128 stands for zero in the data rows.
Some points, each followed by its number:
  104  98  149  78  92  148  98  131  113  121  154  126  103  141  122  158  86  83  149  145  128  79  115  101  143  124  171  106  142  173  123  135  114  93  107  187  161  105  129  151  133  125  129  132  97  162  114  117  136  116  83  124  109  127  159  151  148  135  140  150  119  146  128  104 0
  113  137  125  168  169  58  125  120  133  135  147  88  130  121  98  123  109  129  125  168  106  168  133  132  163  166  151  162  166  122  116  154  111  96  137  76  103  146  116  143  158  126  155  169  132  142  104  120  108  152  123  136  130  255  148  168  143  145  151  144  94  131  185  121 1
  118  124  141  89  107  144  106  108  139  166  139  159  116  152  129  150  125  60  146  108  76  123  132  113  184  123  171  169  141  187  136  169  116  88  117  208  108  107  175  90  126  153  173  141  124  118  142  149  144  138  87  129  117  139  144  146  112  198  83  125  120  116  162  133 2
  115  123  184  122  118  154  158  117  141  115  211  150  104  178  119  114  113  117  134  112  126  159  138  102  188  122  132  183  90  190  150  162  122  95  143  154  175  106  167  70  93  163  131  133  130  112  133  113  144  140  82  149  161  116  171  129  153  174  111  127  165  169  207  148 3
  188  152  68  119  138  2  78  186  0  183  144  61  255  134  84  95  110  239  33  68  79  207  138  85  137  105  181  112  133  117  29  59  129  222  95  62  75  102  136  0  139  119  112  75  91  248  229  112  97  207  214  255  144  179  107  132  34  43  164  192  87  122  92  129 4
  56  185  145  82  123  44  224  190  104  136  205  123  199  124  66  163  148  95  173  85  115  92  169  109  211  35  206  165  99  132  113  158  88  95  88  160  97  68  169  44  83  138  198  109  70  142  137  111  159  100  142  159  104  137  194  146  132  202  38  108  146  153  61  118 5
  135  144  140  132  136  112  103  202  73  114  115  108  134  165  127  172  129  120  125  147  160  149  101  112  165  132  139  114  180  132  106  106  101  127  110  69  163  136  74  155  135  149  84  134  130  182  112  89  102  159  125  161  142  169  207  195  144  103  205  118  98  122  113  125 6
  158  133  102  119  138  132  103  155  77  147  97  145  105  122  169  70  189  139  113  115  130  181  143  147  139  120  104  157  108  131  126  103  127  167  147  130  131  134  152  95  110  126  140  133  139  122  130  125  125  137  155  165  150  143  118  138  129  145  130  102  103  120  141  150 7
  134  100  144  124  169  154  141  99  149  123  159  119  107  137  160  76  138  129  129  127  98  129  126  137  111  134  116  174  112  142  139  173  132  111  139  128  145  115  152  122  127  125  147  149  135  100  112  113  131  126  95  97  124  98  96  123  152  169  107  122  163  116  167  156 8
  128  124  122  98  125  163  152  101  171  118  146  133  150  127  130  148  111  117  141  135  129  131  144  123  165  112  126  99  87  162  139  120  132  144  143  155  138  129  131  145  123  119  118  115  116  112  128  173  144  108  125  99  129  126  110  116  116  165  116  113  167  128  114  111 9
  191  100  149  113  163  128  124  87  143  160  82  159  79  144  102  92  103  86  122  187  67  162  18  175  22  177  111  102  201  138  157  142  152  80  126  121  87  161  136  103  222  173  101  133  109  108  188  114  79  145  90  124  148  140  107  119  134  64  136  109  121  102  125  124 10
  137  120  130  102  96  129  106  148  103  153  109  136  125  123  123  143  147  100  116  135  112  165  111  126  131  131  136  140  147  159  121  106  114  125  112  153  136  108  139  111  133  131  114  125  105  151  133  130  134  141  119  153  128  150  161  149  100  139  129  122  87  118  125  116 11
  134  133  132  120  128  161  143  135  126  148  138  177  92  141  136  90  81  86  147  112  97  52  126  134  97  95  143  129  130  163  162  174  137  100  169  147  110  151  178  89  97  148  144  125  152  41  157  127  141  124  86  122  163  84  100  97  210  181  88  94  174  144  161  168 12
  104  115  118  142  97  121  143  143  115  178  110  107  174  98  139  150  224  150  156  124  163  150  171  152  137  107  90  129  96  87  125  126  138  160  96  144  101  114  109  178  115  122  115  152  135  158  74  166  147  79  128  87  122  135  101  134  68  162  65  94  72  125  88  119 13
  139  114  126  164  139  126  84  125  85  110  146  120  97  163  161  86  142  117  154  106  141  34  199  128  141  133  135  139  92  137  121  185  122  118  115  183  114  129  124  148  95  105  158  147  138  123  112  137  149  106  147  103  106  66  102  133  178  148  106  144  138  137  134  159 14
  139  153  108  107  106  168  131  136  142  164  70  197  90  95  126  91  134  85  74  126  131  180  53  189  18  104  71  115  155  125  187  59  148  167  188  110  141  152  188  50  146  160  102  89  135  76  179  123  87  131  136  171  153  79  127  92  149  92  115  70  130  97  94  147 15
  174  90  173  147  82  116  124  139  114  134  123  129  174  191  79  182  69  141  136  117  158  110  104  138  136  152  133  68  135  120  116  143  150  95  86  119  99  163  89  118  142  168  75  147  117  166  167  147  128  138  115  137  155  116  161  127  87  85  125  151  135  145  106  128 16
  138  143  120  114  126  125  128  156  100  127  131  146  128  137  120  106  125  147  111  150  136  137  122  140  119  130  125  117  132  125  123  106  134  141  141  126  135  143  135  109  122  150  124  108  126  136  155  115  121  137  155  169  147  121  142  118  134  105  131  137  142  112  124  126 17
  129  116  130  157  150  105  127  133  143  108  139  116  124  178  129  127  121  169  144  129  148  68  168  124  163  144  129  96  104  118  135  145  135  96  96  126  119  148  87  182  133  113  139  149  116  126  110  145  139  109  145  84  116  125  140  135  108  108  128  163  146  103  122  121 18
  123  142  113  142  164  94  164  124  140  134  156  151  131  139  126  97  127  161  137  125  126  124  165  142  143  116  103  127  74  126  156  162  131  109  154  125  105  149  142  127  110  138  147  132  142  80  134  150  140  105  142  117  142  134  101  101  150  178  78  113  141  131  148  135 19
  115  117  101  152  145  121  72  115  94  113  154  117  72  180  160  70  150  132  151  74  141  31  205  104  162  136  137  157  85  162  138  179  115  120  132  200  141  126  118  143  89  87  193  143  124  132  92  130  165  121  148  91  61  70  99  143  171  144  126  165  156  117  149  173 20
  121  122  117  142  134  129  87  131  94  118  145  120  104  150  160  88  144  136  139  90  129  61  179  118  141  129  138  145  97  138  126  168  122  117  120  184  126  117  122  135  96  95  167  146  126  136  97  132  145  114  133  107  92  75  94  134  156  152  117  159  127  126  137  148 21
  131  94  157  96  113  156  143  95  132  134  154  128  124  143  112  165  123  124  181  170  150  122  135  129  154  142  93  117  141  203  163  136  144  108  110  164  133  130  121  163  149  127  97  161  76  133  111  170  167  103  65  121  148  168  105  128  134  155  107  94  128  152  109  121 22
  130  116  138  181  130  92  118  78  147  141  109  125  110  103  87  122  95  160  82  123  131  181  68  155  62  166  119  168  151  105  132  111  148  139  136  110  111  163  143  60  168  146  112  133  134  129  168  119  115  140  115  141  132  127  123  94  105  42  154  161  108  153  154  127 23
  146  153  74  49  146  138  111  165  107  119  69  211  101  173  141  83  92  91  145  124  136  62  134  144  141  76  122  56  155  164  194  99  129  135  157  121  120  209  133  160  166  114  138  94  85  72  172  122  102  130  133  122  161  143  118  99  223  100  186  95  155  112  127  139 24
  122  94  113  93  72  209  104  64  168  71  122  116  121  35  186  120  119  135  88  102  111  147  141  103  101  108  136  128  46  98  87  32  132  239  184  123  171  92  140  120  96  60  162  72  162  118  86  140  149  139  141  121  141  60  76  62  127  113  178  153  135  169  141  111 25
  144  173  115  139  63  108  66  218  59  126  109  73  164  183  109  217  39  65  156  126  140  15  118  59  134  97  230  38  196  124  57  107  85  105  74  111  124  151  23  158  98  128  78  131  124  176  134  93  122  172  123  131  112  141  217  214  197  105  201  157  99  120  63  125 26
  124  134  139  184  97  143  183  114  135  117  111  157  120  97  94  128  168  174  131  167  218  123  135  178  67  154  31  83  115  56  183  114  200  138  121  137  123  147  128  187  121  138  79  110  131  108  109  148  138  55  128  102  154  81  88  68  135  80  63  93  126  161  71  130 27
  134  131  95  111  169  95  103  129  107  180  96  130  119  108  107  85  138  118  116  156  103  121  121  152  111  139  127  120  165  166  134  133  121  105  129  157  99  145  143  133  175  130  138  121  89  137  172  136  87  134  155  140  101  165  108  111  117  126  129  109  109  77  107  125 28
Which three points above are nearest to each new point by angle? Their numbers follow each, nearest first.
  114  142  101  101  100  146  121  157  119  134  114  129  130  114  155  119  143  93  115  95  117  122  135  111  121  96  134  135  111  139  112  111  107  154  147  136  142  112  140  109  96  126  135  108  153  116  106  128  124  130  139  137  113  84  126  129  139  157  124  119  119  104  104  136 25 7 21
  109  111  127  148  110  144  113  77  155  105  120  106  109  71  142  138  91  122  114  118  124  101  125  123  87  118  153  147  104  114  121  120  126  137  136  135  129  111  132  116  123  99  145  129  150  115  98  132  146  125  101  91  117  112  97  111  135  121  150  135  133  170  132  125 25 8 23
  133  118  158  167  137  104  165  86  190  148  137  181  154  189  136  156  149  179  183  54  112  128  147  153  185  120  83  138  79  103  165  223  169  115  123  120  30  128  142  110  116  161  141  172  162  71  125  195  158  122  109  24  158  123  54  53  103  194  2  102  144  136  174  163 19 8 12
  108  164  98  106  145  135  129  171  96  116  145  115  121  147  153  99  136  151  134  137  165  74  179  120  151  117  119  111  123  133  120  126  117  134  151  134  163  142  117  180  101  102  179  113  124  123  91  119  127  121  168  145  102  106  148  148  179  122  147  148  145  103  119  120 20 21 14
  133  133  136  146  131  93  109  160  121  169  117  172  98  184  120  132  104  83  124  79  95  131  69  141  112  112  146  173  163  139  143  161  119  85  136  138  92  145  160  33  128  180  95  151  158  98  180  120  114  162  114  137  140  119  145  135  153  138  107  125  119  111  157  164 12 2 10
  157  107  143  129  99  169  126  106  119  148  142  105  126  101  150  125  118  82  134  151  94  92  104  132  63  133  177  107  133  100  106  138  130  107  114  135  119  110  138  155  113  119  112  141  146  140  114  130  125  114  90  117  124  105  118  156  134  129  124  121  131  141  108  129 0 26 10
  147  131  99  127  156  107  113  158  110  144  96  111  149  113  161  128  160  121  114  134  88  126  114  146  107  138  146  121  161  66  100  137  115  116  120  109  83  132  119  155  139  129  140  138  152  134  132  116  91  138  160  121  108  148  116  141  117  132  117  128  91  82  102  129 28 4 1
  90  152  125  140  124  103  180  128  167  160  118  125  111  74  98  119  171  107  124  157  130  183  96  143  78  128  97  145  103  77  181  102  127  92  141  143  133  84  142  125  100  154  121  95  133  99  131  155  115  74  148  98  87  119  135  142  83  132  68  99  128  112  70  95 27 13 15
  158  90  154  110  92  158  107  103  138  112  147  157  101  143  157  100  120  122  152  107  154  79  147  155  119  114  112  101  76  139  160  147  149  134  130  168  124  117  141  120  100  113  109  134  133  117  131  156  155  113  123  99  148  71  104  98  148  143  97  136  160  143  111  142 14 12 21
  150  137  154  98  110  185  168  106  129  71  197  102  172  147  133  135  98  112  120  116  94  121  90  97  112  131  162  86  108  104  87  112  137  137  134  94  212  101  101  131  126  108  98  98  146  150  140  100  119  130  128  144  136  61  155  134  110  88  173  170  177  123  112  94 25 26 16
  149  119  108  122  157  105  111  145  108  139  92  114  128  123  153  109  153  123  127  126  92  104  124  147  117  132  143  126  142  101  104  145  107  120  118  123  85  138  131  139  130  114  140  140  151  120  126  118  110  133  140  107  114  142  107  129  117  138  119  125  103  97  115  135 28 7 21
  112  132  148  107  117  148  148  101  148  134  149  151  99  135  103  118  118  111  110  115  128  141  119  116  94  138  115  169  121  162  157  134  134  118  141  189  161  106  156  80  135  143  142  108  108  129  151  131  130  128  127  142  104  70  146  109  108  112  105  144  145  116  152  122 3 2 15
  92  160  150  111  87  191  229  98  181  90  169  154  180  69  103  133  158  156  153  174  213  165  142  149  146  107  42  73  97  109  172  73  166  179  177  112  176  144  141  215  120  142  96  64  117  92  91  154  134  36  130  104  166  94  113  67  129  129  113  59  174  176  62  88 27 9 13
  154  128  126  132  134  139  120  127  124  154  93  101  121  91  135  114  135  71  133  182  86  133  97  148  96  131  158  120  176  113  106  137  111  92  131  115  95  126  138  152  134  134  109  150  129  116  126  123  110  130  94  112  128  172  117  156  134  159  124  93  108  123  107  129 10 28 1
  103  156  81  93  124  178  123  150  118  125  109  149  128  118  172  106  144  104  117  82  139  73  143  113  93  91  106  128  106  108  125  80  113  177  150  132  156  132  130  117  99  101  148  80  145  93  113  125  126  123  177  139  115  54  107  108  150  116  136  123  144  89  96  132 25 15 24
  125  107  146  162  120  137  108  95  151  118  124  112  114  105  135  129  104  126  120  126  128  112  122  117  123  124  145  148  121  125  120  133  132  134  129  130  131  120  129  116  124  114  138  129  135  120  115  115  139  134  104  99  120  115  110  122  137  114  141  137  122  147  139  130 25 8 23
  91  112  110  144  170  110  79  94  158  116  111  97  113  120  164  134  137  168  102  105  128  162  136  117  159  136  143  184  118  130  106  103  92  170  133  75  133  115  113  136  147  79  171  146  152  135  71  114  138  169  131  88  103  177  99  135  113  129  169  136  84  127  192  134 1 25 7
  157  121  124  142  166  135  114  123  121  126  103  122  97  160  135  91  88  137  140  156  116  48  126  157  84  141  134  70  155  121  123  195  154  92  130  128  72  168  128  145  139  136  146  143  124  119  164  122  107  146  133  99  131  122  94  116  149  83  118  140  173  95  128  138 10 24 18
  135  170  93  105  140  159  144  160  140  166  57  205  83  103  132  83  139  85  95  128  129  178  71  183  49  113  67  145  152  129  173  69  133  161  178  120  125  158  193  67  134  151  121  95  129  60  180  118  85  132  145  161  164  90  121  97  148  106  115  60  141  108  122  165 15 10 7
  170  123  129  150  161  144  108  117  111  133  85  134  86  151  138  74  90  129  130  169  114  36  113  157  54  150  131  52  174  98  128  202  153  90  141  131  65  169  132  162  146  162  144  136  120  109  196  117  86  145  125  97  135  138  79  104  179  57  108  130  172  105  107  145 10 24 28
  157  124  170  168  103  126  168  160  111  103  126  135  172  121  127  144  155  178  141  141  176  163  152  146  161  112  85  92  88  74  134  145  156  147  97  88  102  130  114  128  113  134  78  143  136  141  128  135  143  124  116  131  193  148  120  106  112  128  102  89  133  178  124  127 27 13 16
  131  113  125  164  154  98  124  105  175  121  132  124  148  116  152  151  150  147  104  82  68  211  129  112  188  112  163  206  94  106  88  145  104  173  137  75  93  103  140  52  109  119  143  157  170  102  116  131  147  158  135  112  146  178  102  129  87  179  123  120  87  142  208  137 1 7 3
  148  125  120  163  153  104  111  107  146  143  92  139  104  117  143  110  107  153  108  128  105  150  118  150  114  132  120  142  139  111  136  134  140  144  154  103  90  158  162  88  137  130  138  139  146  79  152  129  118  147  121  124  165  159  88  84  158  123  133  116  126  150  155  139 23 10 15
  153  123  156  88  73  163  108  155  92  143  111  156  127  121  111  148  88  96  136  164  145  108  100  121  98  129  143  71  165  160  131  99  131  119  120  157  140  127  143  130  132  143  103  110  107  150  156  125  124  134  99  162  154  136  163  131  140  116  152  120  133  146  101  116 0 11 26
  129  129  103  113  111  118  67  174  83  126  108  107  135  158  125  157  77  106  138  107  130  51  124  97  136  122  181  76  166  145  106  120  112  113  103  115  123  143  90  184  133  113  125  134  119  166  116  103  120  157  114  129  115  139  167  169  167  111  181  141  106  120  87  133 26 6 0
